One vector is turned by the same rotation once a tick. Each row is the vector after some number of ticks, and that number follows the row.
The counts run from 0 to 349.
[131 120 134 137  88 116 143 109 147 104 108 116 152  98 143 166 124 122
 107  76 182 115  82  95  77  88  93 165 123 117 114 132 162 142 138 113
 123 115 114 136  90 107 163 123  88  91 161] : 161
[151  84 165 148  82 155 120 106  97  96 111  93 142  97 124 138 142 137
 139 111 178 120 120  82  99 112 142 108 129 152  99 149 150 116 144 150
 162  83  73 112 117 108 144 122 126 120 143] : 21
[141 100 135 104 107 144 135 100 131 105 106  59 107  63 136 165 108 140
 133 143 186 134 100 107 100 121 164 140 160 136 143 116 171 152 163 114
 144 101  96 104 127 123 146 150 142 108 109] : 232
[158  82 138 135 111 123 144 118 150 106  97 137 142  96 150 139 100 139
 110  54 155 116  96  94  97 141 125 163 133 109 137 106 160 144 135 116
 116 140 104 132 107 104 196 149  83  99 149] : 272
[173  79 149 107  95 116 137 108 151 115  93  78 113  86 110 132 124 162
 102  77 152 131 112 127 105 126 124 169 154 153 134 150 125 121 151 142
 103 136  89 118 110 120 174 126  78  96 129] : 42
[152  93 131 115 116 160 120 139 100 102 109  98 124 101 153 118 133 122
 118  98 141 115  57 111 131 128 137 169 105 129 116 164 146 173  94 123
 151 132 102 114  72 111 187 148 117 106 109] : 64
[159 101 132 180 117 143 128 119 120 120 105 138 128 108 133 126  90 138
 129  73 157 112  74  82 116 133 132 188 129 109 124 148 150 146 122 116
 151 124 101 137 110 106 188 172 102  88 125] : 96
[192 103 168 138  77 129 123  86 120 114 101  90 128 110 118 117 128 163
 156 101 148 153 113  98 113 138 162 115 134 134  82 116 145 113 133 168
 157 122  97  91  99 124 170 139 116 104 148] : 250
[131  99 146 133  85 142 138 117 176 104 124  78 132  91 120 160 109 151
 134 125 138 175  62 109 115 119 120 123 135  87 105 142 120 117 145 130
 103 130  95 113  66 144 167 147 108 112 159] : 77
[141 111 131 154  99 181 111 109  84  98 140 121 143  97 111 140 114 138
 109  93 161 121  90  73  95 114 153 170 114 134 135 156 150 153 135 136
 148 105  90 142 136  98 183 129 116 117  94] : 325
[141  78 148 144 103 127 133 101 156  78  95 112 138  78 109 138 115 144
  74 127 148 129 103 102 110 158 138 149 144 120 124 116 115 138 143 146
  98 141  77 124  71 117 184 158  95 107 125] : 302
[140  98 121 100 108 119 152 111 162 101 102  77 130  72 113 152 139 145
 102 120 187 132 124 101 115 166 120 158 140 121 135 123  91 138 140 123
 132 122  92 115  57 122 176 150 105 120 142] : 10
[143 121 103 111  93 154 137 121 119 114 118  52  94  82 128 184 139 140
 169 112 190 142 115  89 106 117 134 135 148 132 135 145 144 141 143 125
 172  88 105 106 107 127 153 141 136 130 127] : 55
[181 150 138 140  81 119 112 107 132 150 140  96 133 100 121 147 119 150
 147  82 185 131  83  98  99 120 145 173 104 120 124 158 129 126 137 137
 179 121 120 105 121 117 177 144 133  84 125] : 101
[146  96 157 138  83 150 116 133 136  97 109 102 133  99 173 170 111 121
 122 104 126 121  69 122  83 107 145 125 129 115 119 115 193 166 139 138
  98 153 102 116 116 121 186 152 121  98 123] : 112
[142 120 136 104  87 132 139  87 133  96 108  55 115  86 142 171 133 130
 134 112 188 130 112 111  81  84 121 129 141 145 127 130 171 155 153 123
 130 103 108  95 109 130 137 113 137  99 127] : 344
[133  86 158 123  95 169 129 115 142 104 145  95 143  85 155 144 100 136
 161  95 169 137  80  90  89 106 139  88 118 102 135 139 156 132 146  97
 128  95  86  97 131 123 168 122 142 113 145] : 83
[137  90 147 114  89 160 136 112 136 100 143  77 140  88 136 145 125 137
 157  94 189 140 109  86  94  99 121  86 123 127 135 158 129 119 151 113
 144  79  73  97 122 123 155 103 133 114 149] : 198
[135  70 166 149 101 163 119 145 156 107 127  99 135  82 156 152 102 124
 139 102 149 128  65 108 104 111 133 103 125 106 137 164 137 123 149 101
 110 111  65 109 118 129 165 151 142 101 133] : 81
[126  94 119 135 112 170 157  99 106  90  81  97 108 116 132 136 107 145
 165  76 143 148 116  82 116 117 104 156 137 106 118 132 160 155 113 128
 138 120  96 130  89 128 190 132  79 107 135] : 206
[168 112 137 128 108 133 126 106 130 112 140 108 156 101 158 112 129 132
 142  77 185 124  73  79 108 136 140 133  94 109 110 134 134 139 102 110
 177 101 117 100  74 107 182 139 138 105 152] : 244
[165 114 135  74  93 119 144  82 149 116 119  62 126  81 102 135 123 169
 124  74 161 143 117 124  94 118 126 173 123 141 141 137 116 125 149 132
 127 129 109 104 116 130 178 110  94  94 124] : 40
[137  82 156 138  94 161 126 118 139  96 147  89 140  94 138 143 120 128
 142  90 185 126  99  91  94 101 123  83 128 127 134 164 129 120 147 116
 132  76  66  98 123 114 148 111 144 107 138] : 197
[140  94 113 124 117 146 159 114 115 102  92 121 105 101 123 133  94 161
 158  96 160 154 118  72 127 133 123 145 152 113 125 139 149 153 125 126
 152 135  84 128  92 116 190 137  66  90 146] : 92
[167 105 142 126 101 159 113 100 120  96 155  99 144  94 117 122 111 151
 109  68 154 119  97 106  93 124 152 150 111 133 159 166 112 138 142 131
 126 111  81 106 141 113 190 118 129  98  89] : 36
[144 109 131 121 106 141 121  90 127  81 132  92 140  63 124 153 121 139
  86 134 187 116 104  93  96 139 172 149 136 140 159 113 135 155 155 125
 129 102  94 114 117 102 171 142 143 119  97] : 5
[154  96 150 109 102 162 122 118 141 112 146 102 126  69 119 152  90 158
 138 112 163 138 118  94  99 143 173 117 132 128 167 140 128 135 167 126
 133 121  73 109 158 119 189 137 134 102 103] : 264
[173 102 167 147  67 134 120 105 112 103 105 106 135 105 114 140 140 150
 150 119 172 137 135  85 101 124 147  95 136 151  87 129 139 118 144 174
 168 118  72 103 106 111 170 129 117 100 142] : 136
[174 107 157 119  91 129 118  78 143 119 111  60 128  72  96 123 123 171
 114 138 157 155  78 122 118 135 173 164 134 135 103 126 127 117 148 146
 145 114 106 103  95 135 156 151 127 108 121] : 72
[133  84 118 131 110 176 159 104 107  81  87  93 111 114 126 134 106 158
 160  74 138 151 126  78 113 124 117 146 144 109 121 117 166 141 127 133
 132 112  92 130 102 127 187 131  78 128 139] : 205
[130  97  90 114 122 144 162 116 147  96 107  85 103  79 137 155 111 144
 143 123 169 162 104  86 130 156 132 142 155  97 138 114 134 159 124 111
 143 118  98 112  60 128 178 159 108 123 140] : 237
[160 112 159 136  66 143 127 101 110 105 107  97 134  99 107 150 135 158
 156 135 159 153 133  81 104 129 145 106 132 139  82 129 139 122 147 171
 166 123  77 111  95 118 171 121  96 106 154] : 137
[146  86 127  80 114 125 153 134 151 123  96 109 116  75 128 149 103 155
 134  94 160 132 116 105 117 152 122 157 143 125 154 133 123 143 146 116
 129 159  86 124 102 117 199 138  67  87 133] : 269
[117 122 147 146  79 174 122 121 134 106 157 114 148  95 131 170  87 139
 146 128 144 157  65  86  96  98 144 115 109  90 122 155 147 143 147 124
 126 127  90 124 120 132 187 134 127 100 127] : 259
[136  78 126 123  99 151 141 115 125  91  86  60  92  77 124 172 132 139
 127 130 180 140 123 102 110 129 142 136 177 151 137 125 160 142 162 133
 123  98  80 113 104 125 142 151 123 128 121] : 347
[198 107 141 123  58 127 110 119 144 136 135  84 118 104 121 168 134 165
 143  85 140 155 103 105 100 141 166 130 143 136 112 124 144 112 158 165
 141 133 104 107 125 113 184 153 111 123 142] : 105
[140 125 134  79  94 136 135  79 126  86 117  88 141  66 108 142 123 163
 107 152 168 146 116 100 103 139 159 145 125 139 122 104 126 159 140 145
 143 140 101 105  81 118 184 120 109 107 115] : 298
[150 132 110 136  74 139 133 125 122 110 107  68  98  97 122 197 152 132
 157 110 190 138 142  97 103 117 117 135 146 139 123 150 123 139 148 153
 165 109  93 100  90 123 159 139 128 115 126] : 169
